Each path below is one point turned by a fixed rotation once a step. After each direction that follows a path, write how fast that rotation turns it, in degrees each step (0 if it stays still).
Each turn is a multiple of 5 degrees from 10 to 175, or 0.
Each row of a path follows its step; steps can be skipped.
path 1
step 1: [  3   2   7 -10   2 -11   9   1 -12   3   8   5   1   5  -2  -3  -4  -3
  12  -8  -3 -15   5   0 -10   2 -10   3  -9  -4   7  -2  -8  -6   9  -8
  12 -10   0  -4  -1  -4  -3   6   6   4]
step 3: [ -6  -7   7  -3   3   8  -3   9   0  -3   0  -6  11  10   0  -3   6  -6
  -5  -4  -2   3  -9 -19   2  15   7  -9  -2  -3   1  -4  -3   0  -3   6
   4   4   5  -2  -6   1   1 -13   8 -13]
step 5: [  5   1 -12   6   5   3  -9  10  -7  -1  -6  11  11   4  -1  -1   4   4
  -1  12   1  -4   3  11   0   2   6   4   2   0  -6 -15  -8  10  -5  -4
   8   4   0   8   3   8   6   3 -10  10]
step 8: [  5  -7   4  -3   9  -1  -6  -5   7   0 -12   1   5   4  -9  -3   5  -1
  -1  11   8  -1   5  -2  -9  -4   7   1 -11  -7  -9   3  -7   5 -10  15
 -11   2  -1   4  -2   3   6   9 -13  -4]
step 11: [  5  -9  -6   1  11  -7  -9  -6  -5   0  -2   8   6   6   1  -7  10   2
 -16 -10 -10   0   2  -9  -5   7  -2   1   2  -5   2   6 -11   4  -8  -1
   4  15  -7  -4  -5  -2   4  -2 -10   0]
step 14: [-12   4   3   0   3  -1  -3   0   2   7   3  -6  -7  -1  -7  -8  -1 -12
 -12  -2  -6   2  -7  -5   3   1   8   1   0 -13   0  -1  -9  -7 -12  -7
 -12  -4   1  -6   2   0   2  -3 -21  -6]
step 15: [-10   3  -4 -11  -5  13   2   1  -2 -10   7  -6  11   3   4   2   3   3
   6   0 -13   5  -3   0  -2  -3   0   3 -14  14   6  -9   0   3  10   3
   5   4   6  -4 -11   0   5  -6   9  -2]
step 16: [11 -5  9 10  3 -3  1  5 -8 -3  1  9  1  4  8  3  7  5  3  7 11  0 -9  5
 -8  0  1 -3 -4 -3  2  5 -5 -8  0  1 -7  9  7 -2 13  0  1 23 -1  0]
step 17: [ -2   3 -14  -2  -6   6  -4  -5  -6  14   5   2   1  14 -14   0   0   4
  -7  -1  -3  -2   2  -7   4   3  13  -2  10   4  -9   1  -2   2  -8 -12
   6   0  -6   2  10   6   4 -10  -3   1]
step 18: [ -1  -5   5  -8   3  -6  12  -1   3  -8  11   1   4  -2  12   2   5  -6
  12   3  -1   7   8   1  11   8  -8   5 -11   1 -13   1   2  -2   8   7
   1 -13   4  -3  -3  10  -3  -8  -5  -1]
step 20: [ -5   2  -3   3 -13   1  -3   2  -4   0  -2 -15  -1  17 -12   2   1   0
  -1   8   6  -8   5  -3  -9  -1   4  -7  -8 -11  -7  -6   3  -1 -16   1
  -2  -6   3  -7 -12   6   1  -2   0   2]
[-4  0 -1 -1  1  5  2  0  0 -2  1 -1  2  1  3 -1  0  0 -2 -1  2  0 -4  2
 -3 -3  0 -4  0 -2 -3  0 -2 -1  0  0 -2  0 -1  1 -1 -3  3  1  2 -2]
60
[ 1 -1  0 -3  2  2 -2  1 -5  2  0  0  4 -1  0  0 -2 -1  0  1  0  0  2 -3
  3  0 -1 -1  4  0  1 -3 -2  2  1 -2  2  1 -2 -4 -2  0  1  2  3  2]
175
[ 0  2 -1  2 -1 -4 -1  0 -1 -1  0 -3  1  0  3  2  2 -1 -2  0  0  2  1 -1
 -3 -1 -2 -4 -2  2  4 -1  0 -1  0  1 -2  6  1 -3 -2  1  0 -3  0  0]
85
[-2  1 -2  2 -1 -3 -2 -1 -2  2 -3  2 -3 -2  0  1 -1  1  0  0  3  2 -3  1
 -1  2  0  2  0 -1  0 -1 -4  3 -3  2  0  1 -3 -1  1 -1  6  1  0  0]
125
[ 2  1  1  2  0  0 -3 -4 -3  0 -2 -4 -2 -2  1 -1 -5 -1  0 -1 -4  3 -2  2
 -1 -1  2  0  0  1 -2 -1  1 -1  0 -5 -1  0  0  1  3  0 -1  0  0  1]
145
path 2
step 3: [  1  -3   4   5   0  -7  -4  12   0  10  -8  -4   9   6  -5  -7   4  12
   1 -16  -2   0  -5   0   7   4 -10  14   2  11 -11   0   0  -2   9   3
  -9   3  -1  -3   0   4 -12   2 -13  -7]
step 5: [  7   0   1 -19   5  -4   2  -1   5   6  -6   2  -5   7  -2   4  10   6
   0  -3   3   8  -8  10   8   6  -2  19   9   3 -11   0 -10  -3   9   5
   3  -1 -10 -10  -6   6  -7  -4  -1  -5]
step 6: [ 10  -3  -1  -7   2   4  17   2   4  11   7   3  -7   6  -4  -6   9  -1
  -8   8   7  -2  -2   4   9   0   5   8  10   6   5  -4  -9  12  16   2
  -7   6   4   0   0   5 -13  -2  -2  -9]
step 7: [ -2  -6   2  -8   9   5  11  -6  13   2  -3   5  -3  -5  -9 -12   2  11
  -3   2  -1   0   3  -8   6   1  -5   5   6   5  -6  -3  -7  -1   8  16
  -1   2  -4  -1 -10   7 -12  10 -11 -11]
step 8: [-14   3   2   6  -5   0  12  -9  -4   3   5   5   2   5   7  -5   2   6
  -7   5   1  -3  -2  -1  13  -3   2   9  -3   2  -6   7  -5  -4  16  12
  -4   0  -1   7   3   5 -18   1  -5 -15]
step 9: [ -1  10   8  -1  -2  -2  -1  -3   4   4  -8   4  -5  -3   1 -15  14   8
  -5   9  -5   8   0   1   7   9   1   9  -3 -11 -14   3 -12   2  -2   9
  -5  -7  -8   4   5  -1 -13   6  -6  -8]
step 10: [  1  -4  -7   6  -6  -5   2   6   1  -4   7  12 -12   6   1  -5  10   4
  -9   5  -1   4  -5   2  14   7  10  10  -3   7  -4  -1  -8  -6   4   6
  -8   3 -10  -8  10 -14  -9   4  -2 -11]
step 12: [  2 -12  -1   3   3   1   5   6   4   5  -3  -1  -5   2   3  -5   9  -6
   1  -5   6  -5  -2  -5   7 -16   7   0 -11   7 -10  -4  -1  -7   7  10
 -11   0 -16  -6  -2  -4 -18  -1   3  -9]
step 13: [  2   8   1 -12   2  -6  -4 -11  -2   1  -1  -5   1   1   5  -2   9  -8
 -16  -8   9   5  -4   1   9  -2   7   2  -2  -1 -12  -3  -1   4   7  10
  -5  -5 -15  -5 -12   4 -15   8   3  -2]
step 14: [ 12  -7   6  -6  -4  -4   7  -2  -7  -1  -1  10  10  -1   0  -2  14  -7
 -10  11  10 -13   3   4   9  -3   6  10  -2   6 -13  -8  -9   7  -2   4
  -6  -1  -4  -4  -2  -3 -11   4   3  -4]
step 17: [  1  -2  11   5   1  -6 -10  -2  -5   7 -12 -11  -3   3   5  -9   0   6
  -7   5   8   8   1  -6  12  -1   5   1  -1  -7  -7  -8  -8   1  11  12
  -7   1  -3  11  -2 -16 -12  -2  -5   4]
[ 1 -2  3 -2  2  0  0  2  1  1  3 -3  2 -1  0  1  2 -4  1 -3 -4  1 -1  4
  0 -1 -1  0 -1  1  2  2  1  0  0  3  0  2 -1 -3  2  0 -3  1  2  4]
45
[-4  1 -1 -1  0  2 -1 -3 -1  1  0 -3  0 -2  4  1  0 -1  4  2 -2  1 -2  1
  0 -2 -2  0 -2 -2 -2  0  2 -2  1  0  1 -1 -4  2 -1  1 -3 -6  0 -2]
90
[ 0  5  4  0 -4  2 -2  0 -2  0 -4  2  1  2  1  2 -2  1  3 -1  3  1  0  4
 -1 -3  2  0 -2 -1 -1  1 -1 -1  1  3 -1 -1 -1  1  0  1  0  4  0  2]
80
path 3
step 0: [ -7  11  11  10  -1  -4  -7  -6  -2  -3  -1  -6   3 -12 -11  -7  -1  -5
  -5  -3  -3  -2  -3  -1  10   3  11   2  -2  -3   0  -7   2 -13  -5   7
  12  -7  -9 -10   8   6  -2   1  10   9]
step 3: [-10  -9  12   0   0   5  -6  -3  -3  -5   6   6   6  -6   1   3   8   2
  -3   9  12   6  10  -1   2  15   3   7   2   0   3  -4  11  -3 -11   7
  -5  -7   3  -5   4   9  -8   9  11 -10]
step 4: [ 15   2  11   2  -1  -4  -7   4 -15  -6   1 -12   9  -1   8   1   2  -2
 -15   0  11   1 -12  -1  -1   3   3   6   3   1  -8  10  -5   0  -9  -2
   5  -2  -7   1   8  -4   9  -2  -4  -9]
step 5: [  8  -6   3  -5   2   1   1  -7  -3   4  -1   3   5   0  -3  -2  -8   4
  -6   8  -5  -7  -8   2   9  -4   5   0 -10  -8   2   0   7  -1  -1  20
   8  -7   8  -2  13 -14  -7   3  13  -2]
step 6: [  0  -7   9  -4   2   9 -13  -3   0   2  -6  -3   2   1 -12   8   0  -4
 -16  -5  -2   3   0  -4  13   0  -3 -10  -1   2  -2  -3   7   2  -2  -2
  10  -8   1   0   6  22   6  10  -5  -4]
step 8: [  0   1   1   1   1   3  -4  -3 -12  -4  -6   6  -7  -5  -7  20  -3   3
   0   2  -3   7   0  10  -3   2  -7   2   4   5  -2   4   7  -7  -2   6
   7 -10  -5  14   7  -3  -3   2  19 -10]
step 9: [  7   3  10 -14   3 -11 -13   7   6  -4  -3   8  -9  -4   4   7   2   2
 -18   4   6   2  -2 -12   2   2  -2   0   4   0  -8   5  13  -3  -4   0
   1   8   3 -14   1  -1  -1   4   4  -6]
step 12: [  4  -3   0  -3   8  -7 -11   6  -2  13  -7  -4  -4  -7  -6   7   7  -2
 -15  -1   3  11   1  -1  -5   9   8   1   2  -1  -5 -10   0  -1  12  11
   8   0  -8   1   9   2  -3   5  -4  16]
step 14: [  4   7   7  -5   6  -5  -5   6  -4   1   7  -3 -12   2 -22   9  -2   2
  -4   2  -4  -4   1  -1   5  -2  -1  -2   9  -2 -14   4  -6  -1  10 -10
   9   6   3  -3   8  -7   1 -12   8  -8]
step 15: [-11   0 -12   2  15   0  -8  -1   3  -3   8   8  -6   7   5  -1   6  -5
 -14  12   1  -8   9  -5   0   3   9 -12   5   1  -4  -5  13  -2   4   6
  -3   2  -9  -3   5  -2  -9   4  11   1]
step 16: [ -6   3   0   1   6   4  -5   2  -8   5  10  -5   6   5  -8   0  12   2
 -20  -6   2   7  12   0  -4  -6  -6  18   3  16  -5   0  -2   1  -8   2
  -5   6   3   5   0   2   5   0   0  -9]
[ 3  1 -2  0  1 -2 -1  2 -1 -4  1  0  1  1  2 -2  4  0  1  0  2  1  3  2
 -3  1 -1  0  2  3 -1  3  2 -2 -3  0 -3  2  4 -1  1  0 -2  2  2 -3]
55
[-3  0 -1 -2  1 -4  1  0 -1 -3  2 -2 -1  4  5 -1 -1  0 -4 -1  4  2 -3  0
  1  2  1 -2  0  0 -1  0  0 -1  4  0 -3 -2 -2  0 -1  2  1  2 -3  1]
125
[ 3  1 -2  1  1  2  0 -3 -3  0  1  4  1 -1 -2  1  0  3  0 -1  3  1  2 -2
  2  0 -3  0 -2  1  0 -1  1  0  1 -2 -2  0  0  0 -3  2  5  2  0 -4]
145
[ 1  0 -1  1 -1 -1  2 -2  1 -4  2 -2  1  0  2  0  1  1 -3  1  0  1  1  4
  3  0 -2  1 -2  1  0  1 -4  4 -3  1  2  4 -2  4 -2 -3  1 -1 -2  0]
120
[-5 -1  1 -2  1  2  3 -3  0 -2 -3  0  1  0  1  2  1  2 -2 -3 -1  0 -1  2
 -1 -2  1  1  0  0  4  1 -1  3  0 -2 -2 -1  0  1  1  4 -2  0  3 -4]
145
path 4
step 2: [ -6   0   4   3  10  -1   0  16  -3  10   0  -6   9   4  -4   0 -10   2
  -4  -6   2   2  15   2 -14  -6  -8  -1   8  -5  -2   3   2  -5   7 -15
  -6   7  -6  -3  -2  -2 -16   5   4   4]
step 5: [ -8   7   6   9   9  -2  -3   4   2 -17   0   1  -9  12  -1   2   3   7
  11   2  -7 -15   4  -5   3   2   4  -7  -4   2  -5   2   3  -8   3  11
   5  10  -8   1  -1  -6   8   0  -2  14]
step 6: [ -8   0   8  -2   3  -7  -1   1   4   1 -15   9  -3  -4  -6   7   3  11
 -13   2  -9  -7  -6  -9   8  -6  -7   6  12  -1   8   2   2  10  10  11
   2  -5   7  -8  -6   3  -8   2  -3   1]
step 8: [ -2   2   0  -2   1   0  14   7   2  -6   7   5  11 -11   2  -6   3   0
  -2  -6   9  -3   1   5  -7  -2   0  13   9 -14  -1  -6   9  -9  -5  17
  -2  -6  -5  -1  -7   8   4   1  -5  -8]
step 9: [ -4   4   4   5 -12   2  -3  -3   1   3  19   1   2  11   3  -1 -14   5
   4   8   2  -7  -7  -1 -10   1  -3  -3   5  -9   3   5 -10  -1   6  -1
   1   9   0   4  -8  -1  -5  -5 -10 -17]
step 10: [  2  -1  13  -7   9   9  -6  -4   6  -3   6   5  10   8  -8  -3  -2   0
   3   4  -1 -16  -1  -3 -12   3  -1   5   0  -1   7  -7  -1   2  -1  -5
   6  -9 -13  -4   1   0   9 -12   6  15]
step 13: [ -1   7  11   0   9  -5   3   4   1  -9   2  12  -1  -8  -2  -5  -5   8
  15  -7   6  11  10   0   2  -3   1  13  -1  -3   3   4  -1   3  -5   5
 -15   1  15  -5  -9  -7  -3  -4  -2   0]
step 14: [  5 -10  -1 -11  -6  -5  -4   6   4   8  10   8   8 -11   1   2  -2  -6
  -4   8   0   0  -3   3 -13  -8   0  -1   7  -2   1   3  -6   7  -2  -4
   0  -2  13  14   3  -4 -19  -9  -2   1]
step 16: [  4  -6   8   3   3   3   8 -10  -3  -5   5  -3   1   0  10  -3  -7  -4
 -18  -9   5  -5   6  -5  -5   0   9   2   0  11   3   3 -11  -4   8   8
   2  14   1   4   9  10  -5   1 -12   8]
step 18: [ -4   1   7  -1   6  -5  -4   3  -3   6 -11   2   2  -9   1   7   2  -7
  -4  -5   2  -8   7  -3   3   4  10  10  -7   6   4   5  19  -4 -10  -6
  -3   1  16 -10  -4   1  -2   1  -3  16]
step 20: [ -9  12   9   4 -12   3  -3   7 -15  -4   3   2   8  -3  -2  -1  -1  -1
  -1   7   9   2   8   7   0  -7  -7  -7   3   6  -3 -10   8   8  -7  15
   8   3  -3  -7  -4  -7  -5   0  -7   7]
[-3 -5  1 -1  1  0  2  0  0  3 -3  1  3 -1 -2 -1  1 -2 -6  2  0 -1  2  0
 -4 -2 -1  2  2  0  2 -3 -1  1 -2  2  0 -1 -2 -1  1  2  0  1  2  2]
175
[ 1  2  3 -1 -2  3 -2  0 -1  0  0 -1  1  0  1 -1 -1  2  1 -1 -2  2  2  1
  4  0 -2  1  2  3  4 -3  2  0 -1  2 -2 -2  2 -5 -2  4 -1  2 -1 -2]
155
[-1  1  0 -1 -1  0  4  0 -2  1  3  1 -2 -1  1  1 -2 -1  1  4  1 -1  2  4
 -4 -1 -1  2 -2  2 -3  3  2 -2  0  1  0 -5  0 -2 -1 -1 -3  0  1 -3]
65
[-2  1 -1  0 -2  3  2  0  0 -1 -3  1  2  0  1  1  0  1  3  3  1 -1 -6  0
 -1  0 -1  2  1 -2  3  3  1  1 -2  0  3  1 -4 -2 -4  2  3 -1 -2 -1]
25
path 5
step 5: [  5  11   3  -2   2   3   3  -4  10   0  -5  -5 -10  -7   3   3  -2  -9
   4  15  -7 -16   4   8  -6   6  -4 -10   2  -5   6  -4  -7  -5   3   2
  -9  -9  -2  -3   5   0  -1  -7  -4  -3]
step 6: [  2   7   6  -2  -6  -2   0   0   4  -5  -2  -6  -4  -3  11  -9   0   4
  17  -3  -1  -5  11   4   3  11   2   5  -1  -4  -2   9  -1  -8   4  -7
 -12   0   5  -3  10   6   2   1  -7  13]
step 7: [  6   8   1  -9  -2  -1   8  -2   0  -4   7  -8 -11  -2  -2   7   3   4
  11   8  -9   3   8   6   6   7  -5  -1   8  -7  13 -10   1 -14   3   6
  -2  -8   5   2  -1   7   1   1  -1  -3]
step 8: [-11   3  -1   0   3   0   9   0  12 -15   1   2  -7   0   8   1  -2   2
   3  10   3  -2   8   4   9   6   2  -3   6 -15  -4   9  -8  -5   0  -2
  -8  -9  -2  -6  -1   3   8   0  -7   7]
step 9: [ -6   5   5  -9   3   0   0  -9  -7  -3   7  -9  -9  -6  -3  -1  -3   9
  14   3   4  -4   1  14   3  -1  -2   6   6  -5   4  -6 -15  -6   1  -2
  -6   6  -3   8  -1   9   5   2  -7   2]
step 10: [ -2  -4  -1   5   8   3  12  10   4  -2  -7   3   0  -2  -5   1   1   4
  13  12  -1   1  11  12   0  -1   2   4  14 -12   5  -1   3   0   2   5
 -11  -1   3   2  -3   2  -2  -6  -7   9]
step 13: [ -7  -1   6  -2  -6   3  -3   7  -1  -2   1   2  -7 -10   4   1  -3   6
  14  -1  -7  -6   0  -1  -3   4  10  -6   4 -11   9   7   4  -7  11   4
  -8   8   2  -3  -4  -1  -7   6  -9  13]
step 14: [  1   4  -1  -8   1  -3  11  -1   0   4   5   7  -3   3   0  -3   4   5
   3   9  -4  -7   0   5  -4   3  -4 -10   8  -8   8  -2  -1 -20  -5   1
  -4  -2   1  11  11  -6  -1  13  -4   4]
step 16: [  0   3   4  -5  -8   2   5  -5  -7  -8   0   0  -1 -10  -6  -9  -5  -3
   6   8  -2  -7   2  10  -8   5   5  -5   9  -2   6  -8 -11  -9   7 -10
 -11  -1   3  -2  11  -2  -9   5  -5   1]
step 19: [  4  -5  -7  -1   0  -5  -2  -1   5 -11   1  -4 -12  -7  -8  -7   4  -3
   8   6  10   3   9   6   3   5   4   2   3 -13  -7   0  -5  -5   6   4
  -5  -2   0   2   9   0   2  13 -14   5]
step 20: [-10  -3   9  -9   6   5   1   3  -4  -2   9  -1  -4  -7   3  10   5   7
  14  11  -7   4  -2   6   6   2   0   8   4  -5   0  -2  -5  -2   8   1
  -1  -7   4   4  -5  -3  -9   8 -15   5]
[ 3  0  1 -4 -2 -1  0  1  2 -4  2  1  3 -2 -1 -1  2  0 -1 -1 -2 -1  3  0
  0  2  0  0  2  1 -2  0 -2 -1  3 -3  1 -3  2 -1  0  5  3 -1  2 -2]
35
[-5  0 -1  0  1 -3  1 -3 -2  1 -1 -4  1 -1 -2  3  4  3  0 -1 -2 -1  2 -2
 -1  0 -1 -1  0  3  4 -1 -4 -1  3 -1  1  1  0 -2  2 -2 -1  0  1 -2]
160
[ 2 -3  1  0  0 -1 -3  2 -3 -2 -2 -4 -1 -2 -3 -3 -3  2  2 -2  0  1  1  1
 -3  2  3  4  0  1 -1  0  1 -1  3  0 -2  2 -1  0  1 -1 -1 -2 -1 -2]
110
[ 0 -4  2  0 -2  2  2  1  0 -2 -1 -1 -1 -2  1  0 -1  0 -1  5 -2 -1  3 -4
 -2  2 -1  0 -2 -3  1  1  0  2  0  0  0  1 -4 -2 -4 -1 -3 -2  4  1]
140
[-1  2  0 -2 -4 -1 -1  0  0  1 -1  0 -1 -1 -1 -1  4 -2  1 -2  0  4  0  1
  1 -1  2  1  3 -5  3 -3  3  3 -3 -2  1  3  0 -3  1  3 -1 -2  1 -1]
125
